In the rows, 128 means zero.
The rows of R fall into a few groups, which share some directions, and each row is roughly a mix of its group's hidden directions.
R (120 x 11):
[[126  81 126 170 162 118 115 139 131 134  98]
 [154 136 164  84 121 106 113  99 136 136  99]
 [ 90 129  89 155 124 150 125 163 120 132 160]
 [113 156 133  82 136 132 131  83  96 140 139]
 [146 162  71 101 126 103 138 144 127 120 118]
 [ 98  95 125 158 161 160 120 100 132 124 103]
 [146 100  73 137 131 112 108  97 114 122 149]
 [101 135 157 118 118 113  91 147 142 175 147]
 [159 107 111 174 159 146 106 131 121 118 101]
 [ 93 130 163 150  90 109 139 136 121 131 168]
 [ 82 111 138 151  96 101 121 148 120 155 150]
 [149 121 154  92 157 129 104 153 146 142  88]
 [132  77 149 147 148 145 105 119 127 135  86]
 [118 133  81 168 116 163 154 122 142 111 130]
 [157 180 117 158 117 146 127 164 127 121 140]
 [132 141 100 115 113 181 123 125 109 109  87]
 [170 173 128 117 115 112 116 153 137 151  99]
 [113 149  90 127  84 149 116 129 103 136 164]
 [ 95 117  99 146  96 135 152 122 105 128 172]
 [122 100 180 111 127 112  96  93 128 128 114]
 [109 109 147 114 157  92 129 132 111 108  79]
 [112  86 140 168 158 131 132 146 134  98 104]
 [126  90 121 116 131 113 126 108 123  80  84]
 [ 95 130  95 132 102 105 159 158 126 159 147]
 [115  68 155 151 103 122 145 113 134 111 133]
 [178 149 154  88 131 128 102 143 146 135 132]
 [117 132  99 151 150 128 171 110  99  90 115]
 [179 167 135 104 141 151 120 114 135 105 111]
 [131 110 134 172 124 124 132 180 163 113 119]
 [145 181 113  93 144 134  98 140 131 153 125]
 [ 65 110 112 136 115 129 131 136 100 100 124]
 [142  85 170 110 120 112 127  84 140 130 124]
 [111 159 130 135 124  99 134 171 162 122 164]
 [146 173 108  83 108 118 159 135 136 142 129]
 [123 125  82 162 127 108 123 146 157 114 165]
 [152 165 134 138 160 110 122 171 141 157 115]
 [108 168 148 132 119 124 161 173 149 112 140]
 [117  99 171 129 108 114 120  96 145 158 156]
 [162 158 115  89 131 160 114 150 131 134  97]
 [139 141 138 116 161 103 113 173 129 129  83]
 [128 130 167 110 157 112  99 157 147 167 123]
 [118  99 120 111 148  93 181 126 144 142 109]
 [176 122 115 135 151 129 160 120 125  92  96]
 [115 158 125 154 119 167 140 140 122 170 161]
 [153 161  91  85 135 126 157 138 142 138 110]
 [128 102 175 132 132  83 111 113 142 120 157]
 [119 102 126 130 116  81 122  97 122  79 131]
 [139  97 105 118 129 143 154  72 109 109 134]
 [122 160 166 106 122 128 170 154 108 105 117]
 [137 178 138  95  98 136 165 134 109 126 132]
 [131 116  67 154 121 153 126  92 129 129 136]
 [143 110 147  91 154 109 103 141 142 120  82]
 [114 171 163  99 126 106 154 157 123 116 143]
 [177 171 148 131 112 116 105 141 131 139 103]
 [103 130 129 135  96 145 123 100 133 155 182]
 [ 92 119 163 113 112 111  93 131 137 167 145]
 [ 98 145 150 124 164  86 117 150 118 150 104]
 [124 106 171  93 139  95 107 105 131 140 104]
 [107 139 136 107 159 108  98 162 137 164 102]
 [109 145  86 140 101 167 136 120 117 119 165]
 [118 166 151  98 124  94 117 150 147 147 161]
 [105 105 123 126  91 150 133  81 122 121 164]
 [112  80 108 166 161 127 102 115 140 119 125]
 [168 142 119 109 155 124 121 160 130 111  82]
 [111 132  78 162 124 133 136 173 123 146 139]
 [163 110 118 149 138 143  78 110 113 128  96]
 [128 126  66 149 122 142 147 101 116 106 144]
 [128 179 156 103 104 122 149 161 139 136 139]
 [134 108 107 113 140 139 127  73  83 122 118]
 [ 69 101 131 164 115 119 142 144 113 118 137]
 [104 128 106 168 156 147 124 178 137 124 138]
 [105 145 156 101 101  97 101 149 138 162 125]
 [134 149 111 146 146 117 122 187 147 151 104]
 [126  95 172 161 132 121  84 115 121 125 116]
 [162 113  93 143 143 150 161  95 114 103 126]
 [153 156  98 115 109 184 135 130 115 120 111]
 [115 109 189 127 132  91 150 118 143 125 125]
 [102 142 107 101 133 135  92 139 113 121  76]
 [143 149 146 121 113  82 131 157 143 164 100]
 [135 185 106 111 155 128 109 159 124 146 117]
 [126 123 115 125 127 176 138  79 102 135 100]
 [120  77 114 170 156 131 122 126 128 101 111]
 [118 170 118 146 114 164 132 140 119 165 162]
 [108 123 180 129 152 101 117 168 149 125 125]
 [ 80  81 135 147 102 127 139 118 115 105 136]
 [ 96 106 109 175 154 132 113 134 166 122 137]
 [125  95  96 182 134 133 119 143 159 116 128]
 [129 125  94 153 144 121 186 143 136 153 141]
 [119 117 150 170 155 148  82 151 132 114 124]
 [130 141 153 145 123  95 102 171 142 159 103]
 [ 85  90 131 150 152 147  87 137 126 122 135]
 [134 142 156 135  91 136 102  99 119 109 174]
 [129 169  92 124  92 115 120 113 112 105 160]
 [118 156 142 138 139 111 105 178 142 170 133]
 [144 123 171 125 108 105 101 103 133 107 168]
 [122 114 108 135 105 153 153  76 117 106 157]
 [118 157  98 149  98 177 141 119 106 129 144]
 [126 113 152 105  98 124 138  70 110 116 148]
 [150 121 101 136 117 181 165 119 119 110 106]
 [140 142  76 130 118 166 163 131 116 118 107]
 [112 116  95 165 110 148 170 106 111 110 138]
 [155 163 133  88 100 103 149 141 103 123 146]
 [143 132 133 184 132 125 152 169 147 144 144]
 [160 155  94 125 104 176 152 124 118 118 132]
 [137 127  71 135 120 139 173 122 118 105 112]
 [110  82 158 114 114 115 131  78 124 120 129]
 [166  94 134 122 125 134 153  83 131  97 117]
 [138 113  65 146 125 133 134  96 111 109 143]
 [102 106 128 168 153 113 110 156 169 120 138]
 [134 135 161 125 173  83 138 113 126 145 102]
 [158 113 172 101 139 158 103 133 139 127  98]
 [ 90 136 112 130  83 113 145 143 116 151 165]
 [129 138 181 121 127 106 131 180 145 127 121]
 [111 142 120 161 125 116 140 174 169 112 151]
 [164 184 115 125 157 129 125 141 137 156 132]
 [109 117 120 104 108 143 129  65 113 117 149]
 [137 161 177  91 138 129 101 132 150 119 116]
 [147  89 160 125 121 103 123  97 135  85 132]
 [152 128 141  95 111 102  92 109 128  84 124]
 [171 151  93 102 141 133 154 156 141 141 112]]
In each list below, two rows fit none of the groups, and each other row fits one group, some only roughly. Which are they? Name them in the order they come.
- Z696: [137  78 137 123 166 107 108 125 151 118  97]
- Z950: [106  83 113 174 150 133 102 146 120 134 119]
- Z132: [123 182 124 114 102 121 138 150 154 144 162]
- Z951: [128 160 104 125 123 149 100 188 131 134 124]
- Z637: [135 150 105 112 103 162 152  86  96 128 127]
- Z641: [ 97 158 100 130 103 119 144 157 138 165 151]
- Z411: [136 147  85 102 111 132 141  89  94 129 147]
- Z946: [ 76 105 142 136  91 125 108 152 132 135 153]
- Z192: [108  97 100 172 153 112 120 139 148 101 145]
- Z821: [130 136 133 118  66 114 129  98 102 142 151]
- Z716: [111 150 142 131 124 122 101 149 179 164 148]
- Z298: [150 168 126 118  87 117 150 167 140 130 148]
- Z6: [132 125 182 113 111 108  83 111 128 139 111]
- Z296: [148 174 117 110  89 116 152 154 133 128 154]
- Z115: [183 139 123 121 140 133 123 172 150 127 102]
 => Z696 Z641
- Z703: [126 117  85 127  99 165 143 115 118  87 138]
- Z680: [105 160 128  90  85 108 136 140 130 154 149]
- Z947: [119 164 102 144 134 150 121 186 138 130 142]
- Z627: [112 161 104 173 140 130 148 169 124 135 145]
- Z721: [113 121 166 124 142 109 130 182 133 122  93]
- Z242: [169 117 147 129 160  99 157 117 135 111  93]
- Z864: [ 88 108 135 132 168 105 130 151 136 160 102]
- Z57: [ 93 122 106  92  95 154  98 111 113 116 140]
- Z474: [117 137  97  93 150  88 106 149 133 130  94]
- Z623: [145 165  94 108  97 168 122 130 113 151 131]
- Z754: [132 127  70 124 116 130 158 119 117  92 102]
- Z107: [174 126 149  81 134 121 105 108 144 133 105]
- Z462: [131  91  95 178 156 140 149 135 122 119 122]
 => Z721 Z623
- Z347: [104 151 148 126 146 146  95 154 130 179 126]
- Z594: [ 82 129 161 138 132 129  80 131 121 157 129]
- Z610: [145 127  90 167 133 169 125 120 100 106 143]
- Z992: [ 80 151 142 121 113 109 126 148 124 166 159]
- Z963: [ 90 102 144 150  91 132 117 127 136 148 170]
- Z151: [117 156 111 156 152 116 139 186 120 127 111]
- Z722: [121 112 138 178 114 145 160 107 126 125 168]
- Z390: [115 106 117 134 155 151 138  81  91 109 108]
- Z442: [ 86 102 172 156 140 113 114 124 131 150 146]
- Z126: [146 120 129 134 140 169 137  96  90  86 129]
- Z977: [ 70 110 130 136 125 108 137 168 137 147 147]
 => Z992 Z126
- Z401: [196 126 121 108 129 147 134 115 140 109 110]
- Z529: [170 151 100 138 149 142 164  96 121 108 129]
- Z41: [118 134 135  70  95 115 138  93 122 141 141]
- Z966: [ 98 163 128 134 128 123 101 162 134 171 151]
- Z391: [128 167  90  85  95 133 140 130 123 144 144]
- Z504: [167 110 151 116 138 138 114  76 119 111 104]
- Z437: [142  91 122 137 128 128 142 102 128  65 131]
- Z227: [137 171 137 115 101 106 148 171 144 126 153]
- Z281: [104 110 146 118 127 163 118 113  88 155  91]
- Z904: [118  86 139 151 115 107 143  88 122  90 137]
- Z197: [164  97 177 105 129 129 114 109 137 104 116]
- Z548: [108 109 127 179 103 141 155 126 132 131 167]
- Z906: [111  91  91 159 158 129 127 105 122  95 129]
- Z747: [183 139 126  95 118 165 134 135 136 108 110]
 => Z437 Z281
- Z746: [108 118 101 134 148 162 126  72 107 134 119]
- Z429: [182 123 138 107 154 119 139  97 132 113  97]
- Z90: [111 117 168 121 149 125  86 128 155 166 119]
- Z395: [190 139 145 148 128 144 106 110 119 111 107]
- Z392: [ 99  78 159 145 141 145 126 143 138 110  99]
- Z56: [117 111 105 107 155  90 121 141 131 118  77]
- Z791: [141 102 175 108 141  89  98 123 145 116 125]
- Z46: [150 137 123 118 119 143 144  63 129 133 159]
- Z9: [ 97 119 125 140 116 131 155  73 112 128 162]
- Z495: [135  98 185 132 125 101 134  90 124 118 120]
- Z263: [105 115 172 137 156 121 111 149 141 173 131]
- Z413: [172 141 108 139 173 125 123 145 126 113  92]
- Z546: [182 144 122  99 144 122 139 106 135 130  89]
 => Z392 Z413
- Z55: [ 72  89 123 118 113 110 142 113 119 146 148]
- Z911: [108 102 181 126 163 130 108 125 125 137  98]
- Z73: [112 141 142  90 129 115  81 163 130 152 111]
- Z484: [163 121 132 119 153 119 157  79 119 104 105]
- Z184: [133 153 137  94 154 110  94 162 133 146  96]
- Z166: [167 126 115 107 152 107 145 137 135  88  91]
- Z839: [137 135 145 143 134 109  83 175 121 133  93]
- Z515: [186 136 117 128 153 127 156 116 135 117  93]
- Z250: [ 62 113 139 125 128 112 128  99 106 134 141]
- Z782: [115  87 155  96 127 105 125 110 119 103  91]
- Z665: [157 157 189 119 122 125 106 118 137 112 119]
- Z262: [ 99 145 111 157 118 145  99 178 125 136 150]
 => Z166 Z839
- Z288: [105 155 115 132 140  85 125 153 135 167 157]
- Z556: [188 153 107 140 149 148 130 128 129 112 102]
- Z488: [121 157 104 146 138 116 118 194 126 121 126]
- Z219: [139  80 159 143 150 104 103 154 130 121 105]
- Z777: [ 97 127 130 135 122 129 141  69 113 147 163]
- Z284: [158 127 116 109  99 160 129 104 119  79 113]
- Z240: [143 145  85 144 128 127 106 172 126 158 104]
- Z120: [155 109 108 106 132 147 146 120 126  95  76]
- Z562: [ 98 145 167 134 117 148  84 126 123 157 151]
- Z119: [105  86 108 162 134 119 110 137 155 120 164]
- Z268: [121 131 131 161 110 133 123 190 147 151 146]
- Z32: [122 184 117 100 107 137 163 121 114 123 150]
- Z558: [132  89 109 172 155 157 119 111 117 103 126]
 => Z488 Z119
- Z109: [143 122 149  73 146 111 137 101 146 131  96]
- Z903: [132 167  82 138  97 138 153 134 143 123 156]
- Z12: [157 152 158  95 141  95 133 169 139 128 120]
- Z987: [125 145 159 123 127  91 147 177 134  98 141]
- Z975: [121 170 154  78 120 136 138 107 108 148 130]
- Z339: [116 109 106 108 112 147 143  91 104  82 115]
- Z830: [183 143 108 135 151 150 107 129 134 118  92]
- Z302: [102 142 143 122 155 121 103 160 133 181 120]
- Z447: [127 109 191 118 142 127 118 148 128 135  92]
- Z550: [ 86 138  91 127 118 126 129 174 132 155 147]
- Z660: [126 152 115 125 117  87 116 155 156 134 175]
- Z155: [157  96 151 113 119 126 116  99 130  79 106]
- Z539: [108 150 113 142 113 109 127 188 155 125 147]
- Z702: [122 153 147 141 147 140  82 177 145 130 118]
 => Z12 Z539
- Z983: [ 99  91 171 150 136  89 135 140 130 135 114]
- Z909: [129 177 104 116  98 138 130 130 154 158 158]
- Z114: [142 103 106 156 130 141 164 141 118  80 108]
- Z191: [ 83 138  94 122 104 155 101 154 117 120 145]
- Z547: [123  71 161 113 123 114 133  96 148 116 123]
- Z320: [103 108 156 137 164  89 109 154 141 106 140]
- Z350: [153 163  91 125  90 113 143 145 137 123 161]
- Z712: [135 142 128 104 107 163 151 101  97  86 128]
- Z873: [129 134 138 101 160 129 116 164 141 164  87]
- Z927: [135 143 129  89 150  88  89 151 137 135 108]
- Z666: [118  81 144 143 161 129  88 108 133 141 107]
- Z52: [126 133 147  96 134 143  97  87 121 174 123]
- Z585: [130 100 119 147 106 117 155  90 121  81 143]
 => Z547 Z712
- Z481: [ 91 112 122 116 144  74 103 130 125 117 101]
- Z714: [150  90 158  99 141 123 115 119 136 102  87]
- Z941: [113 130 105 129 163  88 148 161 141 162 118]
- Z377: [ 93 154 104 107 107 107 167 125 125 125 161]
- Z842: [115  92 167 123 167 105 123 141 146 142 100]
- Z862: [109 132 157  67 125 135 115  93 130 118 137]
- Z784: [ 88 101 125 103 102 138 122  87 106 104 134]
- Z416: [ 92 134 139  91 109  89 143 145 141 162 131]
- Z454: [134  87 145 111 136 113 147  94 118  94  95]
- Z148: [103 124 144 149 106  91 113  99 120 110 172]
- Z662: [119  97  92 152 144 157 125  83 112 117 116]
- Z456: [147 108 141 100 153 108 133  94 119  99  87]
- Z561: [173 164  98 128 152 151 139 141 135 157 120]
- Z165: [ 95 113  96 150 158 157 129  85 121 120 129]
 => Z377 Z561
- Z650: [135 172 103 108  92 155 142 106 128 152 144]
- Z984: [ 70 123 127 144 120 121 125 170 133 144 155]
- Z500: [ 87 157 142 136 123 141  97 139 121 171 151]
- Z441: [128 180 159 104 105 144 108 155 135 144 137]
- Z800: [131  91 125 174 163 154 125 115 124  98 127]
- Z508: [127  90 153 130 111 126 145  69 131 128 148]
- Z770: [190 160 114 107 113 143 136 128 133 114 144]
- Z210: [114 125 161 135 159  89  96 153 155 147 130]
- Z136: [140 164  91 162 105 137 129 167 118 139 143]
- Z348: [163 134 155  84 137 135  92 141 138 123  99]
- Z865: [176 138 131 128  96 160 133 108 127  93 148]
- Z790: [125 168 137 110 127 124  99 138 142 179 154]
 => Z441 Z210
- Z856: [152 128 132 147 169 106 167 112 118 101 101]
- Z47: [105 111 138 180 125  99 118 158 144 123 100]
- Z654: [101 133 105 146 122 141 143 182 130 149 161]
- Z502: [136 150 110 142 101 157 108 170 147 150 158]
- Z134: [113 173 108 107 125  88  96 146 126 142 143]
- Z857: [160 148 134 125 120 163 135  88 108  91 145]
- Z863: [ 85 110 131 143  88 141 111 140 135 145 168]
- Z555: [149 122  66 156 107 127 142 129 130 107 148]
- Z487: [158 152 103 143 166 148 121 165 143 122 102]
- Z892: [155 153  85  95 144 124 136 150 132 128  91]
- Z68: [ 87  94 134 143 175 129 130 111 113 104 116]
 => Z47 Z654
- Z582: [132 111 177 119 117 122 130  76 121 100 137]
- Z196: [108 148 122 137 150 107 137 163 139 182 146]
- Z399: [143 128 136 121 144 134 185 100 135  92 152]
- Z514: [146 118 128  90 135 143 157  75 128 100 128]
- Z460: [124  87 130 158 164 133 111 169 153 128 122]
- Z781: [106 144 142 119 156 134 102 163 135 178 110]
- Z536: [ 80 156  94 141 122 144 135 116 105 130 161]
- Z26: [143 103  70 160 120 147 131 102 121 116 128]
- Z688: [ 80 100 141 125 107 112 117  90 114 152 143]
- Z424: [128 165 129 101 145 144 101 163 130 167 108]
- Z425: [121 113 134 108 167  78 128 153 147 152 111]
 => Z460 Z688
- Z105: [133 144 146  98 147  78  98 153 147 144 134]
- Z691: [103  74 119 155 156 125 162 119 125 117 132]
- Z829: [165 130 138 101 130 132 132  65 136 137 140]
- Z554: [123 163  99 130 107 158 176 118 112 107 131]
- Z506: [130  82 149 130 142 134 129  73 120 103 127]
- Z174: [161 123  70 151 102 136 144 127 124 107 135]
- Z35: [108  75 150 148 132 135 113  91 109 110 139]
- Z358: [150  91 108 135 134 125 169  90 117  98 120]
- Z232: [114 129 113 115  78 130 132 111 136 100 175]
- Z528: [158 149  78 100 117 147 154 105 118 120 130]
 => Z358 Z232
- Z477: [ 85 126  98 145 119 142 153 102  98 101 144]
- Z203: [128 167  86 140 129 159 113 171 129 130 139]
- Z423: [112  95 129 138 112 134 158  73 116 110 147]
- Z968: [100 124 162 140 157 107 112 149 141 174 141]
- Z732: [164 125 110 125 142 138 162  80 118  96 119]
- Z8: [154 125 148  98 144 115 135  64 128 132 123]
- Z986: [113  88 157 134 164 106  86 128 139 139 122]
- Z95: [159 145 143  89  96 147 126 108 113 164 112]
- Z559: [134 138  95 175 134 127 117 179 132 145 121]
- Z146: [109 113 120 111 125 164  96 117 115  87  93]
- Z935: [ 87 161 126 158 137 115 131 138 123 165 161]
- Z194: [169 177  98 127 112 136 136 117 134 123 159]
- Z355: [136 153 104 130 123 105 122 177 139 168 104]
- Z238: [128 158 101 147 105 106 154 177 131 149 131]
 => Z146 Z194
- Z718: [115  87  75 163 149 122 124 133 136 119 127]
- Z414: [126  90 173 165 155 123 109 118 131 111 114]
- Z936: [129 164 125 102  94 164 160 106 108 142 123]
- Z293: [ 80 133 100 132 109 132 154 152 124 135 170]
- Z883: [ 83 121 125 141  96 140 103 171 132 142 149]
- Z745: [159 130  95 115 105 118 142  82 125  94 113]
- Z201: [135 163 161  80 114 129 124 114 116 165 129]
- Z960: [ 99 141 134 140 109 130 100 176 141 162 153]
- Z667: [167 134 141 134 124 130 107 180 161 151 125]
- Z443: [168 125 144 107 164 106 124 125 132 117  80]
- Z267: [111 159 138 151 111 119 104 183 135 150 137]
- Z837: [125 113  92 173 130 113 134 156 152  98 148]
 => Z718 Z745
- Z764: [129 171 114 118  87 165 157 112 127 141 131]
- Z170: [102 134 158 143 148 109 117 149 140 178 156]
- Z959: [143 156 159 111 142 107 112 167 170 120 131]
- Z367: [ 90 101 116 173 124 122 105 158 124 148 143]
- Z847: [110 136 145 120 157 154 101 155 130 166  92]
- Z362: [136 166 150 115 159 117 144 168 162 129 113]
- Z430: [148  82  98 146 141 107 128 119  99  93 126]
- Z469: [135 157  98  92 146 121 118 162 133 148  91]
- Z10: [102  93 158 159 126 135  88 140 109 153 122]
- Z602: [131 107 163 147 139 100 122 182 147 111 120]
- Z686: [134 121 172  93 140 107  91 125 127 164 122]
- Z671: [ 87 141 103 118 113 120 166 158 133 139 163]
- Z923: [142  95 128 124 147 169 149 131 132 120  76]
 => Z959 Z10
- Z431: [133 129 131  85 114 142 109  68 125 138 143]
- Z493: [110 131 151 102 150 122 119 156 122 187 117]
- Z43: [176 121 155 123 107 126 135 106 141 105 170]
- Z480: [114  95 159 144 149 149  96 119 149 152  96]
- Z593: [149 145  68 134  99 134 127 112 132 141 157]
- Z318: [185 142 121 108 141 132 125 107 128 127  83]
- Z295: [145 109 168  91 100  98 112 102 115 120 128]
- Z571: [189 152 123 116 132 147 112 105 122 116 100]
- Z914: [152 109 119  99 141 129 170  81 129 109 115]
- Z265: [139 158 131 134 104 104 138 181 160 121 148]
 => Z493 Z295
- Z891: [135 136 152 152  98 173 140 117 122 136 173]
- Z587: [105 102  93 153 139  95 174 121 124 119 129]
- Z622: [ 90 123 194 124 128 128 118 151 133 130 125]
- Z7: [107 160  95 133 129 148 142 179 140 128 153]
- Z740: [161 153 123 114  77 153 159 127 108 130 119]
- Z877: [142  77  92 165 138 138 121 117 120 111 110]
- Z704: [145  96 146 121  94 147 131  99 135  80 138]
- Z330: [160 113 131 126 104 169 139 100 119  85 117]
- Z37: [116 144 174 111 168 138 121 147 160 103 126]
- Z434: [130 149 111  96 152 124 108 157 112 107  81]
- Z576: [134 166 128  87 134 141  84 149 125 138 101]
- Z577: [161 156 123  91 144 131 127  75 126 139 135]
- Z655: [130 119 148 107 136 147 152  99  80 103 100]
 => Z622 Z704
